In the rows, zero is written as 128.
The rows of Y fall into several groups, and each row is roughly a mix of its group's hidden directions.
Y (103 x 16):
[[157 133 125  97 122 165 105 113 132 143 108 158  86 142 162  99]
 [110 103 145 153 139  98 121 152 155  86 154 129 143  93 118 164]
 [ 87 113  94 134 139  90 159 138  90 123 106 114 163 133 111 117]
 [154 107 140 152 141 128 127 142 186 127 138 109 134 119 116 185]
 [ 92 118  98 136 144  98 165 136  89 136 109 122 173 136 111 118]
 [107  88 137 105  79 138 127 122 149 143 117 108  93 119 164 102]
 [153 104 147 144 137 132 132 140 190 130 145 127 136 111 134 183]
 [118  99 154 108 100 119 104 126 163  97 141  85 144 104  95 123]
 [139 145 105 110 112 153 140 108  99 174  96 112 117 164 127  93]
 [155 151 156 110 111 154  84 112 151 109 149 133  79 125 142 128]
 [106 126 150 156 147  98 116 148 132  80 163 136 148 100 108 154]
 [153 165 125 147 179 128 132 135 110 124 137 154 173 138  96 146]
 [164 133 104 122 171 134 162 128 139 151 117 174 148 138 160 137]
 [139 139 104 119 114 155 147 115 102 185  93 119 119 162 134 102]
 [122 131  96 130 128 140 160 128 102 177  97 160 118 146 169 137]
 [ 67 113 121 149  89 104 144 138 100 138 122  91 122 123 123 144]
 [ 98 100 143 147 148  97 134 155 136  93 150 154 162  91 132 140]
 [ 87  96 106 136 135  98 162 144 103 133 109 120 176 122 114 112]
 [186 156 117 107 167 148 123 109 131 132 121 138 146 155 106  99]
 [101 118 141 136  70 136 108 125 122 139 124  77  90 128 112 123]
 [145 133 110 143 172 106 158 135 145 120 138 160 151 123 141 184]
 [105 114 150 144 142  98 116 147 144  78 161 145 143  91 126 155]
 [171 138 123 100 151 159 143 107 134 160 116 151 138 154 145  86]
 [ 98  82 139 119  80 131 134 127 149 143 122 104  95 115 161 109]
 [ 86 118  98 134 134 100 156 136  79 133 103 116 158 138 113 103]
 [ 79 119 145 147 120  92 134 144 122  98 152 106 159 104 107 156]
 [131 120 153 125 139 107 103 131 160  73 157 104 148 108  92 137]
 [ 83 126 104 129 143  78 145 131  95  92 127 117 157 125 107 135]
 [103  79 135 122  77 130 136 130 152 147 120  96 103 113 152 111]
 [102 110  99 135 134 118 169 137  92 164  96 125 166 141 124 105]
 [144 112 130 160 127 128 136 143 170 144 130 102 135 123 111 196]
 [110  81 140 116  85 139 138 130 156 153 121 117 103 113 171 108]
 [119 106 150 140 150 100 122 147 157  82 159 140 158  93 119 149]
 [145 101 134 158 114 138 127 135 177 147 125  88  99 133 123 172]
 [139 131 101 101 106 152 136 110 112 169  90 114 105 158 142  93]
 [157 145 119 111 101 166 121 106 127 170 105 110  89 157 137 111]
 [114  75 150 134  81 140 111 143 164 137 125 102 110 101 132 122]
 [127 157 122 101 144 127 124 115  83 112 129 157 138 135 132  63]
 [ 87 126 143 118  83 119  93 125 110 101 129  84 111 120 100 116]
 [128 152 112 139 163  96 146 135 123 102 144 157 156 118 127 185]
 [151 128 111 154 165 131 160 137 144 154 125 165 126 136 162 172]
 [147 181 105 131 172 111 126 118  97 101 133 141 140 149 101 146]
 [108 118 144 127  78 130 100 125 127 122 127  69 112 123  90 116]
 [144  90 167 118 127 139 106 137 190 112 142 113 148 105 118 129]
 [126 150 111 102 136 137 137 117  81 140 113 163 133 142 148  70]
 [149 156 116 153 165 122 138 137 109 131 129 124 177 140  75 143]
 [ 68 135 117 141 105  98 143 127  86 124 126  89 133 135 107 139]
 [110 126 152 116  99 124  87 123 125  92 139  84 115 121  92  96]
 [102 153 118 106 116 122 121 112  71 115 124 136 116 137 129  70]
 [144 109 162 108 138 123 105 130 174  87 154 118 159 103 107 118]
 [111 153 101 115 132 124 137 113  71 132 113 149 105 150 147  83]
 [121 117 154 157 152 109 124 152 151  96 162 154 151  94 127 163]
 [173 170 113 116 180 132 135 115 117 123 130 152 156 151 112 121]
 [102  92 138 174 114 118 157 159 138 156 134 113 157 105 122 154]
 [123 166 120 104 152 117 125 116  84 100 138 170 129 131 144  87]
 [132 147  96 128 145 137 153 121  89 161 105 165 111 154 163 109]
 [178 150 151 120 124 158  99 114 169 126 147 132  91 130 138 148]
 [162 166 113 142 177 138 142 128 104 144 124 154 163 151 105 134]
 [171 141 157 125 126 156  99 123 172 122 151 147  92 119 149 149]
 [163 120 155 112 100 168 102 119 172 145 133 129  91 122 150 124]
 [156 146 118  96 103 157 113 101 127 149 107 100  91 157 126  98]
 [ 95 126 146 166 139 104 127 155 127 102 155 148 141 100 132 177]
 [140 145 107 102  98 150 129  97 115 161 101  91 101 164 120 114]
 [121 148 118 103 126 138 127 114  81 134 116 148 117 144 143  60]
 [105 151 118 107 117 129 123 114  71 125 119 141 115 140 136  67]
 [153 132 103 119 117 157 152 114 121 189  93 115 121 161 135 115]
 [131 129  94 109 100 143 142 110 112 171  87 100 102 160 135 115]
 [165 147 112  82 131 147 109  97 130 122 112 135  92 152 143  92]
 [118 115 149 124 120 109 104 131 146  86 147  90 157 108  77 130]
 [145 133 109 105 102 159 134 109 119 176  94 111 104 158 138  99]
 [130 174 106 101 141 117 110  98  93  95 123 113 111 160 104 113]
 [110 167  99 146 139 123 141 131  60 146 111 150 131 148 122 127]
 [ 91  84 149 164  99 122 143 157 143 148 135 109 148  99 125 146]
 [155 121 162 130 151 131 101 140 175  94 152 117 157 110  99 139]
 [155 165 116 138 179 130 152 124 105 141 130 152 170 152 110 129]
 [119  76 148 127  94 142 135 136 167 152 128 126 106 107 169 114]
 [178 152 163 122 135 161 101 117 165 123 157 148 110 124 136 135]
 [120  75 148 128  94 148 139 138 164 162 123 124 119 109 163 109]
 [139 182 107 132 165 113 117 120  91  99 130 139 134 149  97 148]
 [ 92 164 117 114 113 119 119 118  62 115 126 140 114 134 131  93]
 [115 103 154 166 148 110 131 159 148 108 157 143 163  93 117 152]
 [ 90  84 138 122  73 129 130 131 141 142 120  99 100 114 152 115]
 [ 99  79 143 128  78 132 130 136 153 144 124 107 101 107 157 120]
 [171 149 119 104 114 166 129 101 138 170 110 119 101 159 139 123]
 [115 165 114 116 144 124 132 123  66 125 124 164 142 138 131  85]
 [109  77 143 132  81 144 133 141 154 161 118 116 110 108 156 118]
 [115  98 142 155 151 102 136 157 153 101 150 145 163  93 126 156]
 [123 130 143 137 126 111 100 137 141  89 142  86 151 116  72 151]
 [165 164 130 147 181 142 117 132 116 125 135 166 155 141 102 139]
 [ 89 118  97 143 146  92 165 139  91 130 113 124 170 132 113 133]
 [154 155 111 109 113 162 131 105 112 173 102 120 100 164 137 108]
 [ 90 151 123 156 136  91 125 140  99  92 145 121 135 119 105 173]
 [109 136 139 166 154 107 144 151 118 118 151 136 180 112 103 164]
 [112 149 110 117 116 140 130 117  76 148 107 144  96 151 154  84]
 [151 130 155 137  98 159  97 126 164 137 141 124  76 121 143 158]
 [124 108 164 113 114 117  98 125 165  82 157 100 133 103 106 117]
 [104 122 150 119 111 114  87 129 128  80 139  88 129 118  86 112]
 [129 116 161 144 150 114 116 146 160  89 166 153 150  93 128 151]
 [106 141  99 133 104 135 145 120  86 165 103 133  86 150 158 125]
 [129 110 161 110 129 122  91 131 161  81 146 103 149 109  96 111]
 [114 149 116 103 145 122 131 119  77 116 124 164 148 133 133  71]
 [109  78 146 131  81 144 124 141 155 152 120 121 102 106 159 121]
 [101 133 129 176 140 114 150 152 102 144 134 122 172 125  95 159]]

Here is one row of each group, with its name. Which group are the others in?
[100 144  91 129 119 118 151 123  90 148 105 148  96 144 167 156] : <99>
[135 177 103 137 159 118 126 120  82 118 121 126 144 157  87 139] : <28>
[174 148 157 112 123 165  98 113 163 128 146 145  94 127 147 130] : <95>

[ 78 123 113 150  92 103 139 137  97 133 118  83 123 127 105 148] : <28>
[159 179  97 120 168 129 135 111  95 130 117 145 135 162 114 126] : <28>
[178 110 136 100 124 166 108 120 167 143 115 144 110 127 146  96] : <28>
[169 144 122  90 114 165 124  99 138 160 110 123 105 155 142 101] : <95>
[145 116 128 147 145 119 131 141 177 121 133 118 132 121 125 202] : <99>
[158 143 111  77 115 138 100  98 132 109 111 108  98 145 120  93] : <28>
[117 159 102 125 126 133 136 121  63 150 106 137 127 151 121  86] : <99>
[113 100 150 167 139 118 160 157 147 144 149 134 175 103 128 151] : <28>
[134 163  92 121 122 137 147 105  93 164 101 107 113 171 120 134] : <95>
[129 150  93 146 168 108 154 137 109 131 116 157 144 140 135 182] : <99>
[132 181 107 126 162 114 127 115  84 109 127 130 149 154  93 136] : <28>
